In the data rows, the value 128 means zero.
Here are some points:
[108, 151, 108, 111, 145, 166, 107, 144, 150, 116, 106, 109, 169, 144, 106, 150, 123, 140, 149, 110, 117, 115, 115, 113]
[127, 111, 134, 179, 123, 118, 142, 112, 109, 108, 122, 115, 100, 118, 139, 120, 105, 143, 122, 124, 128, 151, 163, 159]
[93, 126, 93, 97, 98, 118, 93, 123, 160, 123, 119, 255, 114, 101, 105, 100, 117, 123, 136, 118, 255, 91, 117, 105]
[113, 124, 112, 156, 119, 143, 130, 128, 104, 114, 107, 111, 175, 123, 104, 149, 177, 156, 133, 112, 117, 115, 129, 121]
[103, 106, 126, 141, 113, 107, 139, 122, 107, 154, 155, 167, 102, 119, 156, 102, 114, 126, 117, 157, 190, 110, 128, 110]
[112, 137, 225, 107, 95, 100, 188, 98, 102, 146, 149, 117, 146, 151, 145, 110, 129, 94, 105, 182, 139, 101, 99, 97]
[141, 157, 108, 104, 102, 109, 111, 157, 247, 115, 113, 117, 115, 174, 98, 124, 115, 134, 127, 105, 109, 104, 144, 141]
[166, 140, 153, 238, 97, 108, 95, 138, 135, 113, 100, 106, 99, 111, 100, 130, 148, 121, 111, 107, 109, 107, 191, 148]
[110, 137, 101, 103, 116, 135, 106, 172, 152, 139, 96, 163, 118, 118, 98, 106, 151, 213, 130, 102, 133, 106, 120, 147]
[108, 155, 159, 126, 128, 110, 168, 136, 116, 138, 173, 113, 135, 116, 138, 109, 120, 114, 105, 163, 110, 114, 108, 111]
[132, 105, 140, 186, 112, 114, 147, 109, 110, 109, 121, 125, 101, 122, 131, 113, 101, 131, 120, 115, 138, 147, 172, 172]
[146, 121, 148, 158, 122, 123, 139, 116, 119, 107, 157, 108, 104, 118, 135, 114, 100, 140, 112, 126, 113, 144, 153, 151]
[152, 180, 111, 107, 152, 192, 106, 109, 129, 114, 112, 108, 127, 114, 114, 156, 130, 136, 169, 106, 106, 111, 113, 116]
[126, 201, 127, 105, 119, 144, 104, 106, 138, 128, 109, 108, 117, 161, 112, 147, 160, 127, 172, 101, 120, 109, 128, 106]
[157, 129, 104, 117, 132, 182, 108, 116, 149, 106, 104, 110, 135, 123, 106, 167, 117, 122, 177, 104, 113, 117, 135, 141]
[217, 104, 122, 118, 112, 116, 120, 91, 96, 94, 255, 97, 95, 135, 254, 95, 99, 102, 105, 200, 100, 105, 93, 114]
[123, 129, 108, 117, 124, 140, 118, 147, 147, 120, 107, 125, 127, 133, 112, 133, 134, 146, 157, 108, 129, 119, 140, 128]
[108, 122, 143, 140, 121, 113, 150, 136, 122, 153, 139, 148, 115, 126, 130, 104, 123, 113, 113, 162, 124, 128, 126, 114]
[123, 98, 120, 189, 121, 107, 123, 97, 127, 106, 211, 103, 98, 108, 136, 116, 109, 193, 109, 110, 116, 184, 154, 112]
[141, 104, 130, 174, 112, 117, 136, 115, 113, 113, 121, 117, 100, 123, 127, 117, 103, 139, 119, 125, 141, 151, 162, 174]
[93, 102, 95, 101, 91, 96, 97, 249, 174, 170, 90, 189, 109, 192, 93, 98, 147, 146, 112, 93, 169, 95, 143, 128]
[104, 124, 153, 130, 120, 110, 183, 135, 112, 154, 142, 122, 134, 121, 146, 112, 127, 112, 110, 157, 124, 117, 113, 110]
[104, 114, 193, 119, 118, 108, 211, 111, 102, 160, 124, 115, 117, 144, 134, 102, 151, 106, 102, 155, 160, 114, 111, 99]
[167, 114, 102, 114, 132, 108, 103, 147, 183, 107, 97, 110, 139, 140, 128, 149, 105, 146, 194, 117, 112, 107, 122, 129]
[100, 123, 148, 128, 126, 108, 161, 141, 110, 173, 152, 117, 133, 125, 151, 107, 133, 107, 107, 172, 124, 117, 105, 103]
[196, 117, 104, 151, 102, 142, 122, 101, 98, 111, 126, 114, 103, 114, 119, 118, 95, 200, 144, 182, 119, 139, 122, 134]
[107, 156, 180, 113, 128, 106, 126, 109, 113, 192, 155, 135, 111, 127, 147, 106, 139, 116, 111, 146, 120, 117, 118, 98]
[113, 111, 94, 122, 94, 133, 132, 100, 94, 130, 110, 93, 94, 125, 111, 110, 92, 255, 176, 255, 96, 146, 92, 101]
[101, 97, 109, 122, 164, 125, 95, 117, 125, 97, 130, 94, 161, 186, 96, 159, 98, 141, 109, 99, 119, 255, 120, 126]
[140, 118, 122, 129, 114, 140, 107, 96, 104, 101, 150, 112, 100, 143, 136, 127, 95, 118, 144, 133, 136, 165, 176, 165]
[135, 98, 112, 128, 152, 139, 118, 105, 112, 99, 128, 113, 126, 104, 172, 122, 107, 175, 111, 121, 131, 177, 142, 148]
[135, 146, 137, 130, 114, 111, 133, 119, 147, 121, 156, 127, 142, 162, 121, 123, 141, 98, 110, 143, 113, 117, 105, 120]
[196, 128, 135, 137, 123, 126, 102, 102, 104, 111, 140, 101, 95, 103, 125, 133, 101, 131, 117, 123, 108, 143, 175, 212]
[90, 88, 121, 97, 89, 89, 109, 90, 93, 131, 88, 121, 90, 255, 90, 90, 112, 89, 90, 88, 255, 91, 92, 91]
[107, 106, 100, 103, 105, 110, 111, 152, 142, 120, 95, 128, 120, 124, 95, 138, 116, 244, 148, 101, 130, 111, 218, 145]
[113, 117, 103, 104, 113, 140, 99, 159, 167, 133, 99, 135, 139, 157, 147, 119, 121, 112, 242, 105, 121, 100, 108, 117]
[142, 163, 107, 110, 187, 201, 114, 105, 119, 100, 123, 97, 144, 103, 123, 162, 114, 140, 165, 123, 98, 116, 108, 109]
[133, 150, 108, 110, 135, 161, 114, 125, 150, 110, 106, 110, 142, 120, 110, 147, 127, 162, 159, 108, 109, 119, 134, 121]
[103, 148, 130, 110, 92, 175, 89, 127, 106, 95, 90, 255, 91, 111, 93, 161, 90, 106, 91, 88, 106, 92, 99, 91]
[110, 166, 106, 104, 115, 128, 102, 134, 163, 137, 102, 121, 138, 149, 104, 141, 145, 163, 169, 101, 125, 105, 131, 112]
[154, 96, 127, 194, 124, 99, 135, 119, 118, 102, 104, 117, 112, 121, 134, 122, 97, 143, 113, 118, 142, 133, 171, 179]
[135, 188, 120, 108, 110, 174, 98, 129, 158, 124, 100, 111, 128, 130, 106, 164, 139, 120, 159, 106, 115, 102, 116, 131]
[89, 93, 89, 90, 89, 100, 88, 88, 89, 110, 89, 90, 119, 162, 100, 255, 255, 90, 114, 94, 90, 112, 89, 90]
[96, 95, 97, 99, 95, 99, 96, 159, 182, 131, 92, 164, 103, 141, 93, 107, 132, 255, 112, 92, 139, 100, 210, 128]
[118, 123, 168, 207, 138, 118, 140, 114, 101, 129, 119, 111, 133, 102, 123, 107, 116, 101, 109, 178, 150, 153, 99, 116]
[146, 106, 117, 165, 129, 141, 120, 100, 105, 104, 154, 117, 101, 102, 141, 122, 100, 137, 126, 132, 143, 138, 175, 154]
[231, 113, 99, 107, 137, 212, 99, 99, 154, 96, 117, 106, 118, 150, 120, 121, 115, 110, 160, 113, 108, 109, 104, 174]
[108, 141, 168, 114, 255, 92, 109, 120, 100, 150, 112, 109, 119, 110, 120, 101, 129, 94, 112, 139, 185, 119, 95, 98]
[200, 105, 132, 97, 126, 115, 107, 106, 211, 96, 94, 101, 151, 92, 111, 255, 113, 126, 105, 110, 114, 105, 133, 131]
[108, 115, 147, 141, 119, 110, 168, 146, 112, 147, 146, 123, 122, 127, 141, 112, 123, 113, 107, 155, 135, 124, 115, 114]
[173, 136, 112, 143, 171, 128, 105, 101, 144, 107, 92, 112, 161, 100, 103, 141, 113, 109, 127, 115, 184, 155, 93, 144]
[134, 143, 98, 91, 93, 93, 93, 255, 201, 144, 90, 139, 124, 111, 96, 114, 150, 108, 158, 92, 117, 96, 99, 232]
[108, 129, 180, 109, 121, 105, 145, 123, 113, 140, 143, 121, 147, 116, 136, 113, 123, 105, 116, 200, 137, 114, 112, 116]
[110, 114, 128, 133, 128, 112, 135, 145, 103, 156, 124, 128, 156, 125, 177, 113, 132, 107, 118, 175, 129, 118, 104, 104]
[197, 100, 155, 107, 92, 94, 197, 103, 100, 126, 191, 191, 133, 124, 117, 118, 111, 94, 137, 142, 128, 107, 96, 112]
[161, 253, 98, 105, 97, 137, 98, 101, 159, 97, 105, 104, 164, 226, 94, 173, 138, 101, 133, 98, 99, 96, 96, 139]
[116, 103, 170, 212, 125, 112, 135, 113, 108, 117, 112, 127, 106, 113, 139, 110, 105, 119, 119, 124, 135, 160, 122, 169]
[144, 143, 133, 121, 109, 118, 134, 126, 116, 144, 166, 129, 137, 136, 127, 110, 127, 107, 106, 168, 112, 141, 116, 101]
[127, 171, 103, 102, 106, 188, 101, 157, 120, 136, 103, 108, 155, 125, 104, 120, 112, 173, 218, 119, 105, 102, 101, 115]
[119, 90, 101, 140, 117, 107, 94, 91, 141, 155, 105, 135, 96, 118, 99, 110, 154, 140, 96, 88, 125, 255, 183, 149]
[126, 164, 105, 105, 163, 184, 108, 121, 137, 109, 106, 102, 164, 108, 110, 164, 133, 154, 162, 111, 104, 113, 110, 109]
[95, 195, 95, 153, 95, 101, 104, 100, 93, 164, 113, 164, 255, 129, 90, 107, 173, 148, 103, 113, 122, 91, 111, 101]
[104, 115, 145, 134, 119, 106, 172, 147, 108, 159, 136, 135, 130, 121, 136, 105, 130, 119, 106, 168, 129, 122, 115, 111]
[115, 114, 149, 129, 137, 117, 142, 127, 113, 146, 130, 136, 125, 124, 141, 118, 140, 117, 107, 125, 132, 151, 127, 111]
[133, 145, 102, 105, 176, 155, 95, 116, 135, 108, 108, 106, 145, 108, 181, 165, 108, 128, 222, 110, 98, 111, 109, 104]
[115, 123, 105, 110, 107, 119, 112, 162, 177, 120, 101, 133, 119, 146, 101, 125, 121, 179, 147, 102, 126, 112, 163, 148]
[194, 157, 111, 125, 110, 110, 106, 118, 183, 113, 116, 122, 107, 129, 121, 127, 132, 98, 118, 134, 110, 179, 156, 96]
[102, 116, 141, 127, 117, 109, 180, 141, 110, 163, 135, 125, 126, 126, 136, 105, 126, 124, 109, 172, 143, 119, 111, 109]
[137, 89, 92, 100, 95, 96, 89, 89, 255, 92, 114, 92, 95, 91, 139, 255, 92, 255, 91, 91, 93, 146, 109, 91]
[104, 120, 129, 132, 115, 111, 160, 139, 111, 165, 140, 119, 128, 123, 132, 111, 127, 124, 111, 202, 122, 129, 109, 107]
[94, 92, 95, 108, 92, 95, 93, 161, 163, 242, 95, 212, 107, 184, 93, 95, 107, 111, 95, 100, 255, 96, 131, 106]
[132, 178, 115, 117, 167, 187, 120, 106, 127, 108, 102, 97, 150, 117, 127, 189, 133, 116, 143, 102, 101, 114, 119, 108]
[118, 131, 104, 115, 117, 137, 114, 149, 165, 125, 103, 131, 132, 144, 108, 130, 139, 138, 152, 103, 130, 114, 145, 128]
[103, 157, 93, 96, 103, 107, 95, 201, 135, 102, 98, 134, 102, 126, 113, 135, 112, 255, 175, 93, 108, 132, 111, 98]
[172, 142, 113, 115, 251, 97, 97, 114, 126, 110, 94, 108, 117, 121, 96, 128, 131, 98, 168, 98, 228, 121, 105, 123]
[164, 255, 105, 95, 100, 99, 113, 171, 143, 104, 100, 96, 130, 112, 91, 152, 109, 107, 147, 94, 93, 96, 96, 119]
[169, 106, 127, 150, 139, 135, 117, 107, 106, 103, 123, 112, 101, 112, 191, 121, 96, 119, 165, 127, 115, 141, 141, 151]
[175, 113, 135, 146, 116, 125, 140, 100, 108, 106, 147, 118, 102, 124, 129, 125, 103, 142, 111, 123, 121, 184, 143, 136]
[134, 176, 107, 115, 164, 152, 109, 121, 152, 111, 108, 113, 141, 119, 108, 156, 136, 117, 159, 107, 119, 117, 114, 118]
[105, 160, 170, 103, 108, 104, 138, 214, 114, 167, 177, 118, 129, 115, 118, 103, 107, 131, 99, 168, 102, 103, 111, 109]
[138, 110, 185, 177, 97, 142, 94, 122, 98, 98, 98, 255, 91, 111, 104, 131, 90, 116, 94, 92, 121, 102, 135, 99]
[99, 255, 104, 92, 118, 109, 89, 101, 129, 135, 106, 116, 125, 238, 96, 125, 111, 101, 208, 121, 174, 103, 100, 102]
[104, 127, 106, 126, 99, 128, 105, 174, 181, 140, 100, 164, 131, 195, 101, 109, 156, 109, 131, 101, 146, 103, 112, 125]
Then 16 other points, each followed by its number:
[147, 103, 142, 184, 131, 119, 126, 104, 116, 103, 163, 119, 98, 113, 142, 109, 101, 146, 116, 130, 112, 138, 172, 139] 0
[119, 146, 107, 115, 126, 166, 110, 131, 161, 114, 104, 121, 147, 126, 108, 146, 135, 135, 148, 106, 121, 114, 134, 133] 1
[158, 101, 127, 163, 161, 136, 109, 98, 104, 109, 142, 111, 100, 104, 146, 111, 97, 128, 111, 137, 143, 181, 153, 141] 2
[111, 126, 152, 130, 139, 118, 170, 126, 109, 141, 161, 116, 130, 109, 153, 109, 119, 111, 108, 174, 117, 122, 108, 115] 3
[105, 99, 139, 140, 173, 95, 184, 148, 107, 152, 184, 122, 141, 117, 161, 104, 108, 110, 107, 129, 107, 113, 109, 119] 4
[119, 101, 207, 135, 105, 119, 175, 98, 99, 121, 109, 113, 98, 154, 131, 99, 115, 124, 108, 121, 237, 125, 151, 106] 5
[111, 126, 103, 107, 156, 142, 98, 114, 241, 110, 171, 119, 126, 127, 118, 113, 138, 192, 129, 115, 106, 101, 112, 98] 6
[167, 122, 104, 121, 121, 174, 108, 122, 166, 105, 104, 117, 122, 130, 104, 157, 118, 109, 170, 103, 121, 121, 136, 151] 7
[116, 160, 116, 149, 118, 169, 149, 119, 112, 130, 131, 109, 183, 122, 158, 142, 132, 100, 101, 129, 122, 110, 95, 102] 8
[123, 131, 198, 121, 129, 102, 189, 119, 121, 127, 138, 112, 146, 108, 128, 116, 136, 100, 104, 159, 124, 111, 106, 124] 9
[96, 116, 102, 116, 110, 110, 110, 174, 152, 150, 106, 140, 145, 135, 97, 114, 157, 198, 134, 99, 117, 102, 140, 151] 10
[98, 107, 98, 100, 94, 96, 98, 204, 179, 145, 93, 196, 121, 157, 99, 118, 160, 151, 147, 91, 129, 99, 127, 163] 11
[107, 118, 146, 136, 118, 107, 163, 141, 112, 145, 147, 132, 127, 125, 140, 109, 126, 112, 110, 155, 135, 120, 121, 121] 12
[146, 111, 121, 145, 128, 142, 130, 100, 102, 100, 161, 104, 102, 121, 178, 136, 112, 126, 130, 150, 109, 159, 124, 134] 13
[113, 154, 106, 112, 132, 149, 106, 146, 159, 123, 100, 115, 154, 128, 108, 132, 144, 159, 164, 108, 113, 110, 118, 120] 14
[131, 109, 135, 167, 124, 125, 141, 110, 106, 113, 134, 116, 107, 114, 146, 120, 105, 151, 128, 126, 131, 143, 151, 138] 15
Which of these numbered points is nearest to each point below, ignoring the 2 directions in which the first points spread most? Its number follows each.
[115, 105, 99, 123, 129, 113, 101, 102, 240, 129, 134, 100, 118, 127, 112, 151, 143, 191, 125, 94, 118, 141, 156, 108] > 6
[108, 162, 133, 115, 255, 90, 104, 108, 94, 192, 96, 97, 101, 118, 97, 98, 129, 93, 107, 131, 255, 131, 90, 95] > 2
[116, 105, 234, 139, 111, 117, 208, 98, 100, 124, 118, 105, 100, 157, 141, 99, 122, 109, 106, 127, 197, 123, 116, 98] > 5
[125, 146, 109, 114, 139, 181, 114, 131, 149, 114, 107, 111, 145, 124, 108, 142, 128, 134, 160, 106, 113, 118, 128, 128] > 1
[93, 177, 110, 125, 147, 98, 104, 148, 109, 134, 97, 107, 178, 126, 91, 107, 255, 125, 122, 102, 141, 97, 102, 107] > 14
[148, 133, 99, 132, 118, 171, 112, 124, 105, 112, 94, 97, 236, 124, 105, 197, 178, 115, 132, 98, 118, 110, 111, 103] > 8
[137, 127, 113, 99, 133, 173, 96, 144, 123, 117, 104, 122, 175, 123, 136, 133, 115, 114, 255, 107, 107, 100, 104, 113] > 14
[130, 132, 112, 120, 174, 153, 124, 102, 117, 108, 129, 98, 128, 100, 124, 150, 111, 197, 133, 117, 108, 149, 141, 114] > 14
[105, 102, 131, 123, 231, 100, 156, 117, 106, 135, 255, 112, 123, 106, 158, 104, 109, 115, 112, 122, 103, 125, 108, 113] > 4
[133, 108, 127, 149, 116, 113, 154, 109, 118, 109, 126, 133, 106, 119, 158, 129, 103, 148, 112, 125, 133, 148, 147, 148] > 15
[113, 123, 142, 117, 126, 109, 161, 118, 106, 136, 194, 109, 116, 132, 188, 100, 132, 104, 108, 221, 112, 107, 97, 100] > 3
[93, 110, 103, 105, 97, 100, 111, 227, 166, 176, 93, 185, 140, 164, 98, 106, 162, 138, 119, 100, 131, 101, 121, 123] > 11
[141, 112, 135, 156, 110, 102, 128, 107, 143, 108, 200, 113, 98, 119, 122, 111, 100, 178, 106, 114, 110, 136, 188, 134] > 0
[99, 93, 101, 125, 183, 162, 102, 97, 106, 204, 102, 185, 128, 118, 103, 110, 173, 101, 99, 97, 108, 120, 106, 250] > 11
[120, 103, 143, 131, 95, 93, 187, 212, 99, 127, 92, 142, 147, 112, 99, 136, 119, 121, 132, 100, 122, 128, 104, 211] > 11
[191, 207, 162, 96, 120, 118, 114, 112, 139, 102, 92, 94, 225, 101, 98, 195, 134, 99, 133, 95, 99, 94, 104, 147] > 9
[120, 112, 147, 166, 122, 123, 145, 120, 108, 118, 133, 115, 108, 121, 141, 116, 112, 140, 126, 138, 135, 143, 134, 128] > 15
[216, 119, 105, 127, 153, 191, 105, 137, 131, 107, 108, 125, 106, 114, 106, 145, 101, 104, 183, 107, 105, 117, 147, 112] > 7
[103, 125, 102, 107, 108, 115, 104, 175, 172, 138, 96, 139, 124, 145, 101, 124, 142, 204, 141, 102, 131, 106, 140, 129] > 10
[132, 97, 107, 123, 102, 102, 145, 98, 146, 107, 104, 184, 99, 124, 146, 153, 97, 134, 96, 103, 161, 129, 150, 234] > 11
[99, 107, 99, 102, 97, 101, 104, 159, 150, 127, 90, 117, 110, 155, 97, 134, 136, 255, 129, 93, 127, 103, 241, 136] > 10
[114, 100, 179, 136, 185, 100, 154, 130, 102, 159, 237, 118, 131, 103, 149, 107, 108, 103, 103, 110, 101, 107, 106, 130] > 4
[166, 122, 103, 119, 126, 156, 110, 123, 152, 107, 107, 115, 122, 129, 105, 147, 117, 111, 194, 106, 119, 123, 147, 148] > 7
[126, 160, 152, 97, 135, 109, 131, 126, 166, 124, 91, 101, 176, 106, 106, 165, 194, 113, 125, 95, 116, 96, 133, 127] > 9
[104, 102, 148, 167, 167, 111, 156, 120, 108, 140, 221, 127, 113, 125, 150, 102, 104, 106, 117, 105, 107, 122, 115, 135] > 4
[96, 94, 98, 90, 89, 112, 88, 255, 89, 179, 91, 141, 229, 104, 93, 95, 93, 161, 130, 91, 93, 91, 95, 100] > 10
[143, 149, 104, 106, 164, 249, 106, 112, 141, 105, 114, 105, 137, 111, 120, 156, 111, 118, 172, 108, 103, 112, 113, 112] > 1
[94, 104, 239, 98, 98, 96, 255, 95, 93, 184, 98, 99, 103, 169, 104, 92, 204, 97, 94, 125, 228, 98, 94, 91] > 5
[108, 100, 93, 96, 121, 153, 96, 125, 230, 102, 94, 127, 189, 117, 117, 127, 138, 211, 122, 98, 133, 115, 122, 138] > 10
[139, 107, 133, 183, 120, 122, 137, 108, 108, 105, 125, 116, 100, 118, 144, 119, 105, 132, 120, 129, 133, 154, 164, 153] > 15
[203, 100, 141, 180, 104, 131, 102, 107, 118, 103, 113, 110, 97, 101, 130, 135, 99, 172, 102, 111, 114, 141, 173, 187] > 0
[120, 104, 128, 170, 112, 115, 137, 128, 117, 121, 123, 135, 101, 131, 134, 113, 110, 139, 118, 124, 146, 143, 157, 145] > 15
[182, 111, 106, 120, 155, 136, 91, 93, 148, 107, 134, 120, 100, 118, 117, 126, 103, 96, 146, 103, 100, 232, 203, 125] > 2
[116, 122, 135, 139, 124, 115, 157, 135, 114, 135, 141, 128, 125, 117, 138, 117, 129, 116, 119, 154, 130, 132, 119, 116] > 12
[101, 96, 113, 144, 106, 121, 97, 108, 116, 166, 217, 149, 110, 134, 111, 94, 108, 129, 107, 164, 167, 119, 133, 161] > 0
[99, 104, 255, 95, 108, 92, 255, 92, 94, 120, 95, 94, 115, 97, 109, 93, 142, 91, 93, 132, 182, 95, 94, 91] > 9
[163, 95, 107, 255, 90, 110, 114, 109, 89, 122, 91, 97, 153, 172, 104, 147, 208, 100, 97, 93, 240, 109, 100, 93] > 5
[145, 107, 134, 176, 120, 121, 148, 112, 105, 109, 125, 115, 102, 117, 133, 124, 102, 130, 122, 118, 132, 151, 165, 159] > 15
Here are 16 other points, each followed by its number:
[129, 105, 139, 127, 139, 111, 151, 137, 113, 171, 128, 132, 127, 117, 121, 109, 145, 102, 112, 132, 125, 149, 138, 114] 0
[208, 177, 125, 96, 99, 122, 93, 122, 206, 105, 93, 106, 123, 99, 106, 201, 155, 107, 115, 93, 102, 96, 108, 216] 1
[244, 130, 186, 167, 102, 123, 98, 120, 111, 115, 103, 101, 96, 99, 110, 129, 106, 147, 105, 104, 106, 100, 138, 230] 2
[128, 163, 109, 105, 138, 171, 102, 124, 159, 118, 112, 111, 120, 125, 106, 143, 120, 134, 156, 113, 109, 125, 143, 138] 3
[113, 117, 141, 135, 131, 106, 154, 133, 113, 134, 143, 135, 140, 118, 158, 118, 133, 105, 119, 134, 118, 125, 112, 137] 4
[116, 128, 139, 141, 130, 116, 150, 128, 113, 151, 144, 127, 115, 117, 157, 112, 124, 109, 108, 150, 122, 130, 122, 123] 5
[135, 104, 105, 122, 107, 114, 117, 129, 152, 117, 100, 140, 109, 149, 105, 131, 125, 143, 159, 102, 154, 125, 175, 153] 6
[121, 119, 115, 130, 107, 96, 119, 148, 103, 98, 106, 126, 94, 146, 166, 141, 107, 199, 133, 94, 126, 209, 156, 112] 7
[104, 136, 153, 121, 120, 103, 172, 147, 113, 158, 180, 121, 130, 119, 138, 104, 131, 107, 103, 185, 114, 110, 103, 104] 8
[95, 90, 119, 127, 255, 91, 168, 108, 93, 126, 255, 118, 115, 95, 115, 93, 94, 97, 99, 92, 94, 98, 95, 136] 9
[172, 101, 126, 133, 130, 158, 115, 104, 115, 97, 119, 128, 101, 106, 171, 131, 98, 156, 109, 114, 125, 167, 150, 149] 10
[110, 107, 175, 105, 130, 97, 130, 110, 119, 118, 255, 136, 129, 102, 225, 105, 163, 99, 110, 122, 106, 113, 98, 107] 11
[104, 128, 155, 132, 128, 106, 167, 135, 108, 157, 149, 121, 134, 119, 158, 106, 126, 108, 104, 181, 122, 115, 107, 104] 12
[106, 104, 122, 94, 120, 133, 94, 123, 179, 205, 92, 153, 137, 127, 94, 122, 255, 114, 99, 89, 120, 125, 120, 114] 13
[129, 112, 140, 168, 132, 122, 146, 120, 114, 112, 129, 115, 105, 117, 138, 119, 106, 145, 122, 125, 134, 141, 142, 140] 14
[110, 123, 136, 135, 122, 111, 156, 138, 115, 141, 145, 133, 128, 117, 145, 110, 123, 116, 112, 167, 137, 116, 122, 113] 15
The same question for these:
[126, 92, 126, 159, 223, 103, 132, 98, 100, 104, 233, 125, 97, 98, 117, 100, 92, 119, 117, 93, 98, 153, 184, 183] > 9
[156, 97, 215, 115, 162, 102, 154, 96, 109, 101, 105, 107, 107, 94, 113, 116, 101, 104, 107, 102, 121, 113, 149, 255] > 2
[132, 116, 146, 118, 134, 104, 136, 127, 112, 125, 144, 135, 129, 108, 172, 132, 129, 104, 136, 123, 110, 137, 110, 152] > 4
[134, 107, 129, 181, 130, 130, 140, 108, 108, 107, 137, 114, 104, 113, 142, 122, 104, 135, 130, 120, 126, 154, 151, 146] > 14
[192, 187, 123, 99, 98, 122, 142, 97, 112, 115, 246, 116, 124, 139, 114, 142, 141, 101, 100, 123, 98, 137, 96, 107] > 8
[100, 125, 146, 137, 127, 107, 171, 134, 111, 171, 140, 119, 128, 119, 147, 105, 136, 108, 107, 182, 122, 121, 105, 102] > 12
[122, 125, 173, 144, 136, 101, 137, 130, 105, 142, 130, 128, 160, 104, 154, 112, 144, 101, 119, 131, 126, 132, 95, 123] > 4
[96, 124, 141, 126, 104, 102, 138, 123, 116, 206, 118, 139, 125, 132, 176, 102, 149, 99, 102, 121, 203, 98, 129, 105] > 5
[164, 95, 117, 98, 156, 103, 102, 97, 142, 102, 102, 112, 141, 112, 255, 130, 110, 158, 107, 111, 146, 137, 125, 113] > 10
[137, 129, 106, 122, 129, 167, 108, 124, 186, 115, 112, 132, 124, 136, 104, 123, 116, 115, 171, 97, 113, 120, 152, 134] > 3
[126, 110, 148, 180, 120, 120, 150, 120, 111, 118, 134, 121, 104, 129, 138, 112, 109, 116, 120, 131, 136, 142, 138, 139] > 14
[98, 99, 124, 125, 113, 116, 98, 126, 129, 170, 101, 147, 143, 161, 94, 104, 255, 119, 98, 98, 170, 114, 144, 124] > 13
[115, 101, 129, 145, 108, 115, 166, 114, 101, 104, 124, 131, 101, 120, 111, 119, 98, 136, 121, 117, 131, 149, 242, 176] > 6
[143, 108, 134, 188, 134, 123, 135, 113, 105, 107, 133, 118, 103, 116, 134, 120, 104, 133, 124, 126, 125, 156, 149, 141] > 14
[159, 110, 112, 138, 117, 110, 111, 118, 109, 98, 132, 117, 95, 114, 161, 137, 100, 155, 135, 106, 121, 228, 168, 123] > 7
[129, 206, 101, 96, 143, 255, 94, 97, 118, 100, 125, 98, 138, 113, 111, 170, 103, 110, 187, 119, 101, 117, 107, 106] > 3
[140, 109, 144, 106, 211, 148, 116, 103, 116, 140, 110, 105, 121, 105, 109, 140, 143, 146, 110, 103, 114, 181, 142, 110] > 0
[113, 111, 127, 94, 97, 105, 113, 101, 220, 96, 102, 134, 116, 104, 103, 112, 191, 103, 131, 107, 186, 134, 201, 172] > 6
[109, 125, 133, 124, 121, 113, 133, 131, 116, 169, 153, 134, 123, 127, 130, 111, 136, 110, 118, 158, 117, 152, 123, 107] > 5
[131, 105, 168, 255, 129, 111, 127, 100, 96, 111, 99, 105, 113, 99, 107, 99, 103, 105, 113, 138, 187, 185, 96, 121] > 14
[105, 89, 255, 92, 125, 130, 89, 89, 94, 186, 88, 113, 100, 97, 90, 93, 187, 91, 89, 87, 142, 255, 98, 95] > 13
[97, 102, 112, 113, 122, 92, 119, 255, 98, 102, 142, 149, 106, 147, 143, 104, 107, 120, 115, 114, 119, 168, 117, 101] > 7
[95, 104, 167, 120, 91, 140, 88, 97, 91, 98, 91, 255, 90, 100, 92, 103, 90, 93, 89, 88, 96, 91, 92, 91] > 10
[168, 109, 131, 180, 137, 131, 138, 105, 103, 101, 124, 106, 103, 108, 144, 128, 100, 127, 119, 120, 117, 170, 154, 149] > 14
[107, 97, 154, 119, 100, 103, 162, 94, 100, 93, 136, 114, 102, 95, 105, 109, 116, 115, 103, 125, 139, 154, 255, 214] > 6
[118, 116, 160, 107, 123, 98, 139, 120, 116, 112, 171, 135, 140, 105, 181, 124, 152, 99, 121, 117, 115, 140, 106, 157] > 4
[178, 108, 115, 100, 109, 113, 106, 92, 96, 94, 255, 98, 93, 156, 255, 93, 100, 94, 103, 255, 96, 94, 90, 100] > 11
[108, 89, 105, 179, 94, 92, 118, 111, 119, 111, 98, 244, 94, 165, 99, 94, 96, 93, 104, 90, 153, 108, 168, 255] > 6
[155, 111, 141, 173, 136, 125, 153, 112, 106, 117, 129, 141, 100, 106, 132, 103, 105, 126, 115, 124, 143, 136, 120, 161] > 14
[141, 129, 106, 103, 112, 105, 103, 139, 161, 107, 103, 130, 147, 114, 109, 191, 148, 107, 241, 91, 100, 107, 102, 178] > 4
[199, 99, 105, 144, 140, 119, 124, 118, 101, 98, 136, 107, 96, 104, 134, 116, 96, 118, 157, 120, 112, 182, 200, 146] > 6
[92, 176, 109, 91, 97, 126, 89, 90, 94, 116, 255, 108, 119, 217, 122, 101, 92, 90, 129, 255, 114, 101, 91, 94] > 8
[95, 115, 101, 110, 112, 110, 122, 116, 95, 171, 133, 106, 166, 127, 176, 137, 235, 103, 111, 172, 103, 158, 100, 97] > 13
[113, 115, 136, 141, 130, 116, 161, 125, 114, 142, 154, 125, 121, 111, 143, 117, 116, 116, 114, 176, 124, 124, 125, 113] > 15
[144, 118, 138, 159, 117, 114, 142, 103, 103, 119, 146, 126, 113, 127, 146, 120, 107, 151, 113, 134, 134, 134, 140, 124] > 14
[116, 123, 160, 114, 126, 112, 117, 132, 130, 189, 117, 136, 125, 125, 123, 115, 173, 102, 101, 123, 124, 164, 125, 101] > 0
[150, 137, 104, 114, 174, 228, 109, 106, 125, 103, 110, 104, 131, 108, 107, 169, 118, 117, 160, 106, 106, 129, 127, 132] > 3
[255, 104, 98, 93, 157, 137, 101, 89, 94, 91, 255, 90, 93, 104, 205, 96, 95, 112, 119, 249, 91, 95, 90, 101] > 8
